In the rows, 128 means zero.
Each path below is one point turned by a fixed rotation once a step. After each direction that follows a path, write how fast that rotation turns it, in degrees a step (0 if it stays still).
Each turn is a multiple of 5 degrees from 10 to 175, or 0.
Each row of a path follows its step; steps can be skipped.
Path 1:
step 0: [142, 140, 110, 115, 139, 100, 133, 136, 167, 131, 145, 104, 112, 128, 127, 107, 124, 126, 137, 136, 113, 146, 137, 152, 163, 129, 125, 136, 119, 127, 148, 106, 158, 142, 127, 116, 121, 100, 127, 130, 146, 109, 125, 121, 126, 111, 109, 115, 124, 105, 107, 119, 119]
step 1: [112, 150, 126, 125, 128, 123, 151, 134, 142, 131, 120, 126, 112, 137, 125, 141, 139, 108, 135, 159, 110, 138, 93, 152, 111, 120, 158, 118, 137, 93, 144, 109, 135, 141, 130, 148, 127, 136, 153, 126, 122, 130, 108, 158, 155, 123, 127, 126, 131, 138, 122, 114, 110]
step 2: [108, 167, 122, 110, 119, 119, 131, 124, 140, 130, 128, 107, 130, 127, 149, 155, 149, 111, 105, 92, 133, 116, 101, 137, 126, 116, 110, 124, 115, 135, 116, 115, 143, 133, 119, 146, 108, 129, 97, 132, 144, 139, 127, 152, 115, 146, 128, 146, 147, 128, 118, 128, 116]
step 3: [124, 125, 124, 107, 123, 139, 132, 111, 155, 125, 140, 120, 122, 176, 126, 109, 146, 135, 140, 121, 133, 119, 132, 147, 139, 123, 139, 93, 98, 134, 140, 141, 106, 160, 148, 139, 113, 103, 128, 139, 140, 125, 142, 143, 121, 120, 133, 131, 125, 96, 133, 133, 120]
step 4: [140, 140, 149, 104, 121, 126, 142, 136, 117, 140, 138, 126, 96, 115, 127, 139, 104, 110, 135, 116, 126, 138, 135, 131, 144, 120, 170, 103, 127, 125, 118, 112, 123, 147, 161, 128, 132, 113, 126, 126, 136, 147, 81, 127, 141, 133, 134, 133, 149, 111, 146, 119, 128]
step 5: [113, 130, 119, 98, 134, 119, 127, 140, 113, 152, 126, 110, 130, 129, 140, 139, 124, 101, 141, 108, 123, 139, 88, 122, 129, 117, 121, 115, 121, 102, 130, 134, 103, 119, 145, 112, 119, 107, 127, 132, 165, 121, 132, 118, 128, 161, 93, 115, 115, 148, 122, 126, 124]
step 6: [124, 145, 124, 139, 137, 135, 131, 123, 147, 131, 158, 145, 110, 127, 126, 122, 131, 117, 132, 120, 98, 104, 133, 131, 139, 107, 109, 149, 114, 101, 112, 125, 122, 132, 175, 123, 119, 102, 119, 129, 150, 129, 149, 161, 122, 99, 133, 112, 122, 132, 119, 117, 118]
step 7: [112, 149, 102, 111, 140, 116, 130, 103, 130, 149, 154, 122, 120, 155, 114, 133, 137, 113, 133, 115, 136, 161, 139, 138, 140, 113, 146, 131, 151, 125, 131, 118, 131, 139, 134, 117, 107, 133, 119, 121, 109, 135, 92, 147, 128, 105, 139, 98, 120, 144, 136, 146, 129]
step 8: [119, 141, 115, 125, 123, 88, 138, 160, 109, 138, 140, 97, 120, 130, 157, 125, 124, 115, 124, 118, 122, 111, 124, 146, 102, 128, 139, 109, 121, 120, 143, 111, 117, 132, 128, 132, 114, 128, 115, 112, 134, 84, 119, 135, 116, 103, 107, 122, 149, 121, 124, 142, 121]
[127, 135, 127, 132, 133, 135, 121, 134, 124, 129, 127, 124, 128, 127, 126, 130, 121, 131, 136, 132, 128, 132, 130, 130, 124, 125, 133, 132, 135, 126, 130, 130, 129, 140, 124, 123, 132, 132, 124, 126, 133, 129, 126, 134, 130, 131, 126, 134, 130, 128, 137, 134, 123] => 115
[134, 128, 121, 126, 126, 128, 131, 122, 126, 130, 132, 124, 124, 127, 131, 127, 126, 131, 139, 129, 129, 126, 130, 130, 128, 135, 126, 126, 127, 135, 134, 123, 129, 128, 134, 127, 129, 134, 133, 123, 127, 119, 119, 120, 124, 132, 128, 125, 132, 122, 134, 124, 125] => 90
[126, 127, 124, 135, 126, 125, 128, 126, 123, 127, 126, 123, 124, 134, 124, 128, 136, 127, 131, 125, 136, 125, 125, 120, 123, 118, 130, 129, 130, 129, 127, 119, 128, 129, 125, 137, 126, 129, 127, 133, 124, 127, 131, 125, 131, 123, 127, 132, 132, 117, 130, 133, 126] => 60
[129, 127, 136, 122, 121, 123, 124, 136, 123, 130, 134, 121, 132, 135, 126, 124, 122, 124, 124, 133, 131, 129, 132, 125, 129, 133, 133, 127, 130, 126, 127, 127, 125, 130, 126, 123, 134, 125, 132, 131, 133, 124, 124, 121, 126, 126, 132, 133, 129, 120, 121, 128, 134] => 80
[129, 138, 125, 133, 135, 120, 130, 127, 127, 121, 125, 129, 131, 130, 128, 135, 125, 129, 121, 133, 132, 131, 131, 135, 130, 138, 128, 129, 129, 129, 131, 126, 129, 128, 125, 136, 120, 128, 136, 125, 127, 123, 130, 134, 129, 129, 127, 130, 129, 124, 120, 132, 126] => 45
[138, 130, 128, 119, 125, 128, 121, 118, 129, 128, 130, 128, 130, 132, 120, 132, 127, 127, 125, 129, 129, 121, 126, 133, 120, 122, 125, 136, 131, 129, 124, 130, 125, 127, 131, 128, 126, 133, 128, 130, 127, 125, 126, 133, 120, 127, 132, 135, 122, 132, 126, 128, 123] => 85
Path 2:
step 0: [108, 133, 120, 132, 121, 133, 131, 138, 123, 147, 132, 111, 118, 132, 148, 127, 123, 110, 144, 150, 134, 109, 98, 127, 91, 130, 130, 133, 152, 124, 147, 128, 134, 107, 123, 116, 102, 142, 136, 114, 123, 138, 125, 153, 136, 132, 156, 98, 154, 101, 126, 131, 115]
step 1: [117, 117, 142, 127, 111, 150, 124, 144, 147, 139, 162, 142, 144, 126, 130, 136, 115, 110, 133, 122, 123, 108, 123, 137, 150, 113, 94, 125, 104, 130, 157, 111, 112, 103, 114, 138, 101, 128, 121, 110, 119, 129, 137, 129, 123, 120, 100, 133, 134, 148, 125, 117, 114]
step 2: [121, 128, 139, 158, 118, 132, 141, 123, 126, 134, 124, 116, 111, 156, 107, 137, 119, 129, 115, 140, 114, 136, 126, 140, 130, 135, 102, 129, 116, 119, 150, 126, 93, 107, 158, 133, 156, 128, 153, 118, 143, 96, 125, 144, 134, 148, 145, 126, 151, 114, 124, 138, 115]
step 3: [119, 164, 121, 114, 134, 141, 139, 145, 111, 116, 153, 119, 141, 124, 111, 128, 130, 134, 149, 103, 87, 122, 129, 119, 129, 129, 139, 143, 103, 137, 157, 133, 153, 112, 108, 109, 138, 140, 142, 111, 122, 119, 155, 131, 136, 123, 143, 137, 138, 129, 117, 139, 119]
step 4: [140, 131, 108, 135, 119, 118, 138, 105, 148, 151, 157, 148, 129, 127, 112, 135, 135, 114, 109, 122, 124, 108, 139, 108, 103, 135, 134, 114, 139, 124, 125, 104, 101, 110, 138, 120, 141, 130, 150, 128, 107, 131, 156, 109, 115, 139, 142, 138, 145, 154, 147, 120, 117]
step 5: [121, 122, 105, 128, 137, 123, 142, 123, 141, 125, 135, 96, 130, 141, 134, 147, 115, 128, 133, 132, 134, 126, 105, 83, 115, 95, 149, 119, 106, 163, 148, 134, 114, 121, 127, 118, 125, 127, 134, 118, 130, 119, 135, 134, 144, 141, 121, 92, 132, 102, 133, 124, 124]
step 6: [119, 122, 119, 116, 121, 119, 116, 125, 136, 126, 142, 128, 125, 142, 141, 107, 119, 127, 136, 119, 102, 78, 131, 124, 130, 128, 104, 142, 126, 140, 160, 134, 99, 139, 147, 124, 103, 114, 142, 119, 133, 145, 134, 112, 163, 121, 132, 148, 119, 149, 136, 119, 130]
step 7: [120, 109, 115, 163, 107, 122, 126, 111, 156, 114, 117, 133, 142, 124, 104, 135, 106, 109, 130, 129, 138, 118, 111, 122, 128, 125, 122, 152, 136, 119, 165, 124, 145, 110, 148, 114, 149, 140, 138, 150, 133, 106, 109, 115, 142, 121, 134, 118, 144, 124, 120, 142, 117]
step 8: [119, 129, 118, 138, 125, 168, 129, 154, 125, 120, 156, 126, 146, 143, 159, 135, 114, 108, 116, 120, 118, 105, 112, 120, 108, 152, 129, 146, 120, 124, 115, 145, 127, 126, 122, 95, 118, 140, 129, 116, 145, 143, 144, 146, 133, 129, 144, 129, 150, 126, 112, 149, 123]
[135, 129, 124, 132, 123, 122, 126, 118, 131, 130, 118, 128, 132, 134, 131, 122, 124, 130, 125, 127, 128, 127, 124, 130, 128, 124, 128, 131, 131, 127, 122, 124, 128, 119, 122, 131, 133, 122, 130, 125, 129, 123, 131, 135, 126, 131, 125, 125, 125, 126, 129, 138, 124] => 140
[131, 124, 123, 128, 124, 127, 121, 125, 122, 128, 120, 129, 124, 128, 135, 130, 126, 128, 133, 126, 135, 124, 131, 118, 135, 127, 131, 138, 129, 129, 133, 123, 125, 132, 133, 121, 126, 126, 122, 136, 125, 134, 132, 127, 129, 131, 126, 129, 134, 126, 127, 130, 130] => 45
[125, 129, 132, 126, 135, 128, 122, 134, 121, 127, 129, 128, 128, 127, 132, 117, 132, 131, 121, 135, 134, 125, 126, 123, 125, 127, 128, 132, 127, 124, 132, 127, 133, 128, 125, 128, 133, 133, 132, 122, 136, 127, 136, 124, 132, 130, 120, 122, 130, 128, 126, 128, 128] => 140
[131, 127, 138, 130, 131, 125, 132, 134, 136, 124, 121, 128, 125, 132, 132, 129, 125, 135, 128, 134, 122, 130, 128, 129, 130, 121, 128, 131, 124, 129, 133, 120, 124, 131, 129, 133, 122, 129, 129, 127, 130, 133, 123, 122, 132, 126, 125, 129, 131, 128, 136, 130, 118] => 80
[130, 126, 133, 125, 120, 136, 128, 131, 130, 123, 132, 134, 127, 133, 129, 127, 124, 127, 137, 125, 129, 133, 124, 123, 127, 131, 137, 131, 128, 140, 132, 132, 136, 131, 122, 134, 133, 128, 126, 125, 126, 126, 128, 134, 130, 127, 123, 125, 127, 130, 131, 129, 127] => 155
[126, 133, 124, 132, 126, 132, 129, 135, 130, 128, 123, 132, 125, 127, 125, 130, 134, 126, 125, 120, 125, 132, 136, 127, 128, 135, 134, 124, 118, 121, 123, 128, 128, 130, 125, 128, 133, 129, 129, 136, 130, 130, 138, 127, 132, 131, 129, 127, 127, 126, 130, 135, 119] => 65
